One turning vector, and how many steps it has turned:
The counts run from 0 to 649.
[ -0.7,  22.5,  -3.3,  -9.8,  45.4,   2.4,  25.2, -21.4,   8.1, -19.8,
  30.7,  -5.9, -34.4,  28.4,  -6.3,  -2.4,  -9.8,  -2.4,  32.6, -17.2,
  -1.6, -21.3, -19.4, -22.9,   0.2, -32.5,  18.8, -18.6, -29.5,   7.5,
  16.7,  12.7, -30.1]
181
[ -8.9,  36.2, -13.8,   5.4,  24.7,  23.2,  45.5, -12.8,  29.9,  -1.9,
  18.6,  25.0,  26.5,   4.2,  14.3, -13.1,   7.0,  16.3,   2.0, -20.7,
   6.7,  -8.2, -11.9, -13.8, -27.5,  -5.2, -31.0,  -4.0, -47.9,   4.9,
 -16.6,   8.2, -18.5]
90
[  0.8, -22.9,  -7.4,  -3.4,  17.0,   2.5,  25.0,  20.0,  45.3, -39.7,
  40.0, -19.3,  26.9,   9.8,  27.2,  11.7,   7.0,  24.1,  16.1, -20.6,
   1.6, -29.2,  -7.0,  -5.9,  -7.1, -29.0, -20.8,   3.8, -21.5, -22.8,
 -29.2, -11.2,  -2.1]
536
[ -1.5,   9.9,   8.2,  -6.7,   5.7,  -2.4,  21.7,  14.0,  18.3,  -1.3,
   8.0, -28.9,  14.5,   4.5,  21.2,   2.0, -27.3,  45.3,  21.8, -13.1,
  10.1, -33.7, -48.4, -20.0, -13.6,   8.9, -12.9, -20.3, -26.6, -23.8,
 -35.5, -13.4, -10.6]
154
[  7.6,  38.7,   0.0,  -8.8,  11.7, -17.0,  41.1,  15.4,  29.1,   4.2,
  -3.1, -20.0,  -7.6,  23.4,   7.1, -24.3,  -0.3,   5.2,  18.1,  -6.4,
  13.7, -12.3, -15.9, -29.3,   3.7,  -9.0,  36.2, -15.5, -16.9,  -4.7,
 -15.6,  36.1, -37.6]
61
[-13.2,   5.8,  -7.4,  -9.2,  50.6,   8.7,   7.6,  -5.6,  -6.1, -12.6,
 -10.5,  10.3,  -3.7,  25.1,  44.0, -20.4, -14.7, -12.2,  27.0,  26.5,
  14.0, -18.0,  -2.1, -37.1, -22.8,  10.9, -10.0,  10.2, -23.6, -23.2,
 -18.4, -33.5, -15.8]
73
[ 12.4,   0.9,  -0.5,  -4.9,  30.6, -22.6,  25.3,  -1.0,  14.9,   8.3,
  37.1,   0.7,  17.8,  17.7,  -9.1, -24.7,  -5.0,   7.2,  18.4, -17.4,
  -8.6, -17.2, -33.8, -13.9, -17.5, -35.6,  13.7,  19.8, -15.1, -12.0,
 -24.3, -32.8, -35.5]
517
[-21.1,  25.1,   1.7,   4.1,   9.0,  16.7,  59.0,  11.8,   3.1,  -6.6,
   0.3, -20.0,  18.5,  22.8,  34.7,  -4.8,  -2.9,  31.0,  21.7,  22.1,
   1.7,  -8.5,   0.4, -22.3,  11.6,  15.3, -37.3,   1.7, -28.8,  -8.0,
  -9.8,  -6.0,  20.9]
471
[ -7.9,  12.0, -12.9,  16.7,  -3.3,  12.5,  64.0, -19.3,   0.3,   7.7,
  42.4,  -4.4,  20.5,  26.1, -18.0,   9.0,  14.7,  25.8,  16.5,  -7.7,
  -8.8, -28.9, -28.7, -23.6,  -3.0,  -4.7, -16.6,  16.1, -25.2,  10.7,
 -10.8, -18.0,   1.7]
368
[  1.4,  11.3, -25.3,  12.9,  28.8,  23.1,  22.2, -30.6,  19.9,  -3.8,
  18.5, -15.2,   4.3,  31.1, -11.0,  -7.7,  18.5,  -0.9,  17.4,  -0.6,
 -14.3, -31.3, -23.5, -31.7, -13.8,  -8.0,   6.8,  28.7,  -2.9,  -8.8,
 -23.1,  23.7, -19.1]
185
[ 37.6, -19.3,   7.3,  27.1,   6.1,  -2.6,  57.4,   5.6,  30.1,  -6.2,
  51.0, -29.1, -23.4,  -5.3,  -2.6, -20.8,   1.9,   4.1,  39.5,  -1.5,
  -6.5, -10.9, -15.9,  -7.3, -15.1, -20.6,   9.4,   3.6, -11.8,   4.8,
   3.4,   3.4, -13.9]
458
[  8.3,  -7.9,  18.4, -14.3,  49.2,  -5.2,  20.0,  10.4,   8.5,   3.0,
  22.7,   9.0, -36.0,  24.2,  30.1, -24.5,  15.7,   6.6,  48.2, -31.9,
  16.4,  -4.4,   2.8, -10.1,  -1.9, -10.3, -13.5,  -7.7, -33.8, -29.8,
   3.6, -10.6,  -7.6]
78
[ 21.4, -26.6,  26.0,   7.1,  -2.0,  19.3,  62.8, -15.6,  23.1, -31.1,
  18.0,  40.4, -13.4,  22.4,   9.0,  -8.6,  10.8,  19.0,  19.3,  18.3,
  10.1,  -9.1,  -3.1,  -6.4, -20.2,   0.2, -24.6,  25.3, -17.8,   8.3,
   9.8,   4.4, -21.6]
548
[ 26.8, -10.4,   9.1,  15.5,  28.0,   8.0,  40.7,   4.9,  -5.5, -11.5,
  24.5, -13.0, -48.6,  18.2,  20.1, -16.7,   1.9,  13.6,  43.6,  10.0,
  -9.2, -14.8,   8.2, -15.1,  15.9,   4.9, -19.4,   7.1, -45.3,  13.6,
  17.5,  21.3,   7.8]
460
[-13.7,   4.2,   0.4, -25.0,   8.5, -14.2,  31.3,  34.1,  25.8, -32.3,
   4.1, -18.2,  14.6,  26.3,  20.5,   8.4, -49.9,  33.6,  10.1,  -6.5,
  10.3, -18.6, -20.5,   7.1,   8.8,  -8.1, -33.9,  12.1, -20.1, -11.0,
  -7.1,  -9.8, -13.2]
223
[-11.0,  31.4,   1.5,  21.4,  15.2,  27.0,  50.5, -38.1,  18.8, -23.2,
   8.9,  11.6, -17.5,  11.6,  17.2, -19.9,  20.6,   8.5,  26.4,  -1.7,
   7.0,   8.1,   7.8, -27.0,  -4.1,   8.2, -14.9,  -9.0, -31.2,  -7.3,
   3.5,   2.3, -25.0]
280
[ -5.6,   9.7,   2.0, -21.7,  42.3, -21.7,  34.0,   9.2, -11.7, -10.4,
  21.8,   7.0, -14.9,  20.2,  12.0,   8.0, -45.7,  31.0,  -8.7, -15.7,
  30.8, -33.7,  -4.9,  -8.4,  12.7, -19.9, -11.1,  -3.1, -21.3,  12.6,
   4.9,  -3.4,  -0.8]
302
[  2.3,  12.1,   6.3,  20.5,  24.5,  -1.3,  38.0,  -3.2,  11.2,  -4.8,
  -0.5, -11.2, -39.0,   3.1,  -7.8,  -8.0, -20.3,  28.0,  36.2,  11.2,
   7.8, -28.0,  -1.1, -34.2,  38.9, -17.0,  18.8,  -7.8, -15.6,   5.3,
  14.7,  -0.7, -30.5]
380
[ 24.2, -37.5,   0.8,   0.6,  33.6,   8.2,  20.4,  -0.2,  26.0, -12.1,
  16.1,  -2.3, -24.8,  -8.7,   9.2, -19.8, -10.4,  20.6,  65.0,  10.8,
   4.4, -21.9,   3.7,  -9.5,  18.0, -24.9, -17.8, -16.0, -23.4,   1.7,
   9.3,  -3.9, -18.4]
8
[ 29.8,  14.7, -22.9,  16.8,  30.1,  13.6,  28.9,  15.8,  42.6,  -4.4,
   2.4, -12.1,   8.4,  11.3,  22.1, -32.0,   2.5, -10.2,  22.7,   6.1,
   0.2, -17.4, -15.9, -13.4, -10.8, -17.4,   5.1,  -3.8, -37.4,  21.9,
 -17.9,  43.8, -22.4]
1
[ -3.8,  -1.3,  -5.3,   0.0,  61.7,  21.2,  25.3,  -1.7,  -0.1, -14.2,
  -3.4,   0.9, -19.8,  22.5,  23.2, -13.1,  -2.1,  14.1,   8.1,  22.4,
  -1.0, -43.8,  21.8, -21.5,  19.7, -16.8,  -3.5,  10.5, -33.9,  -0.4,
  -3.2,  34.7, -12.5]
192
[-15.0,  12.0,  -6.8,   8.8,  14.7,   9.9,  28.8,  27.2,  12.3, -24.2,
   7.5,   1.2,  10.8,  21.6,  35.2,  -1.8, -33.8,   3.6,  20.9, -17.9,
 -29.9,  -8.9, -26.6,   7.5,  -0.6, -12.6, -26.8,  -5.2, -48.1,  -6.3,
  -6.2, -47.6, -18.8]
352
[ -2.5,   6.6,  -7.5,  20.7,  38.8,  17.9,  24.6, -24.9,  -5.7,  -4.5,
  16.1,  30.5, -25.5,  35.1,  -3.4,   6.3,  13.4,  11.7,  32.5,   5.0,
  11.6, -31.1,  -4.5, -35.8, -17.3,  -4.2,  -8.5,  11.0, -25.2,  -6.6,
  -0.7, -39.2,  -2.9]
177
[ 35.4,  11.4,  26.2,  -6.3,  25.6, -19.8,   6.4,   8.1,  -8.9,  13.2,
   9.9,   2.7, -41.3,  14.7,  15.7, -21.6,   3.1,  33.4,  43.0,   3.4,
   9.9, -26.2,  -5.6, -31.2,  11.1,  -1.5,   0.1,  -9.2, -45.0, -20.4,
   4.6,   8.5, -11.2]
589
[  4.1,  26.8, -11.9,   4.9,  18.6,  -4.0,  45.1,   6.0,  -5.8, -15.2,
   3.5,  -8.1,  -7.8,  11.8,  50.5, -28.4,  -9.3,  23.4, -15.8,   4.2,
  11.6, -41.8, -13.9, -23.7,  21.3, -26.8,  10.8,  11.1, -27.3,   2.7,
  11.8,   5.5,  -4.5]
382
[ 12.3,   7.3,  26.4,  -3.2,  -0.8,  15.6,  56.1,  -6.5,   1.9, -14.5,
 -18.6,  18.5, -12.9,  40.8,   3.1, -23.9,   7.0,  29.6,  31.6,   5.3,
  -0.9,  -0.1,   3.8, -21.6,  17.2,  27.8, -12.7,  12.3, -17.4,  -9.9,
  14.5,   5.8, -29.5]
479
[ -0.3,  -5.0, -18.6,   0.9,  -2.8,   1.5,  50.6, -21.2,  20.3, -14.9,
  33.4,   8.6,  -8.0,  22.4, -16.5,   8.5,  10.5,  -0.5,  35.6,  29.6,
   9.2, -15.2, -18.2, -32.9, -30.7, -14.0,  -3.7,  35.1,  -6.1,  10.4,
   4.9,   7.7,  -1.4]
116
[-11.0,   8.1, -11.7,  -4.0,  29.5,  12.5,  18.5, -37.0,  17.6, -12.8,
  27.1,   1.5, -17.8,  36.0, -17.0,  -2.4,  13.6,   3.5,  35.3,   4.9,
 -22.0, -25.8,  -8.3, -27.5,  -5.7, -10.9,   5.1,  39.1,  -9.9, -11.0,
  -7.4,  11.1, -35.3]
186
[-18.5,   2.2, -14.1,   2.9,  39.4,   1.0,  15.5,  -9.0,   6.6,   3.4,
  31.9,   4.9, -24.7,  25.9, -11.1,  11.5,   4.6,  22.7,  39.6,  -3.6,
 -21.5, -26.0,  20.0, -34.2,  -3.2, -24.1,  -6.4,  35.7, -30.5, -23.9,
  -9.9,  -9.8, -25.1]
187
[ -6.4,  17.6,   7.1, -20.4,  13.5, -11.2,  31.0,  15.2, -15.7,   2.4,
  22.0,  -7.3, -10.0,  46.9,  31.4,   6.3,  16.7,  20.1,   0.7,  17.2,
  20.7, -43.0, -17.5, -39.2, -17.1,  -5.7,   9.3,  11.7, -31.5, -13.6,
 -10.3,  -3.4,  11.7]
54
[  7.8,  25.2,  -9.3,  13.5,  49.7,   9.1,  26.3, -14.6,  13.6,  -9.6,
  20.4,   9.8,  -9.3,  21.2,  11.2, -38.0,  -4.5, -22.5,  20.0,   9.7,
 -12.1,   3.9,  -9.2, -22.3, -37.9,   7.9,  -1.1,  15.0, -38.2,   7.8,
 -16.7,  26.0, -40.2]
523
[ -0.5,  17.8,   3.9,  -3.4,  -4.5,  -8.1,  32.5, -13.6,   0.2, -17.7,
  29.9,  11.8, -23.5,  35.6, -12.7,  27.3, -17.4,  24.0,  35.5,  12.2,
  -2.1,  -5.5,  -3.2, -23.7,   6.6,   8.1, -26.1,  34.4, -38.2,  -5.2,
  19.7, -12.0, -17.2]
559
[-15.0,  24.1,  -9.1,   3.9,   5.6,   1.9,  82.5, -20.3,   4.4,   4.5,
  20.2,  24.8,   0.2,   6.2, -16.6, -11.3,  -6.4,  18.1,   0.0,  -1.4,
  12.9,  -6.4, -10.9, -22.3, -18.3,  -6.7, -13.4,  21.3,  -3.1,   8.0,
   1.5, -10.2, -22.4]
299
[-13.1,  25.1,  -2.8,  13.5,  -0.1,  14.7,  44.8,   5.8,   6.3, -24.0,
  12.0,  25.3,  -8.1,  17.1,  32.5,   9.0,   5.0,  36.0,   8.1,  10.5,
   3.1,  -6.5,  -0.6, -15.5,  10.5,  -4.6, -40.1,   9.5, -59.8,  10.8,
  11.1, -14.4,   7.4]
29
[ -4.1,  12.9, -11.6, -19.1,   0.0,  -8.9,  46.1,  11.3,  -6.4,  15.4,
  14.4, -12.5,  31.2,  25.4,   9.1, -16.0, -11.2,  22.9,  15.8,  26.3,
   0.7, -41.1, -50.3, -27.1,  -4.6,  -3.1,  -8.8,  28.5,  -0.4,  -2.9,
 -10.8, -24.2,  -1.1]
576
[  4.2, -17.0,   3.1, -30.5,  31.6, -23.6,   4.1,  12.0,   0.9,  -0.2,
  14.2,   3.7,  -1.0,  20.0,  -0.2,  -6.4, -24.3,  10.3,  54.9,  25.4,
   6.0, -27.8,  -8.3, -11.1,  -7.0,  -4.8, -29.6,  32.1, -12.8, -31.1,
 -12.2, -24.4, -21.6]
326
[  2.1,  16.3,   7.9,  29.6,  23.1,   3.0,  29.2,  -9.2,  15.4, -23.9,
  39.8, -13.2,  21.6,   1.5,  12.8, -10.8,  -9.2,  12.2,   8.2,  -2.6,
 -15.6, -12.1, -27.7, -16.3, -36.0,  -3.2,   3.5,  -6.1, -29.6,  -7.1,
 -33.8, -20.1, -46.6]
274
[-10.6,  -6.6, -20.6,  -0.4,  16.4,   3.0,  45.1, -17.3,   9.3,  -9.0,
  35.5,   5.5, -17.2,  26.6, -31.3,  17.5,  -6.9,   5.8,  53.7,  28.8,
   6.5, -24.3,   4.6, -34.3, -10.3,  -1.2, -19.5,  39.1, -14.4,   7.6,
   8.5,  -8.3,   4.2]
117
[-11.2,  34.6, -21.0,  23.9, -20.5,   3.0,  58.6,   6.2,  15.4, -21.4,
  13.5,   6.7,  22.2,   8.8,  22.0,   5.4,  -8.7,  25.3,   3.8,   9.8,
   2.8,  -4.9,  -9.9, -18.6,  -3.6,  -8.2, -17.4,   7.5, -43.4,  13.0,
   0.0, -29.2,  -1.6]
30
[-10.3,   3.4, -20.2,  -3.3,  22.5, -14.7,  43.2,   9.2,  -2.2,  -2.6,
  42.1, -10.3, -16.0,  18.9, -19.7,  24.3, -23.2,  26.4,  33.2,  13.5,
  -1.7, -28.7,   8.1, -20.3,  18.4,  -9.8, -27.7,  20.0, -28.2,   6.7,
   7.9, -23.1,   8.0]
118
[ 16.8,  -5.3,   4.0, -11.2,  16.3,  -1.3,  24.0,  -9.4,  43.5, -31.1,
  21.0,   3.9,  34.3,  23.9,  14.2,  -6.5,  13.8,  28.8,   6.3, -27.0,
  20.8, -29.2, -22.9,   2.7,   2.8, -33.4,  -8.8,  -4.7, -18.9,  -2.8,
 -20.5,   3.6, -24.9]
95
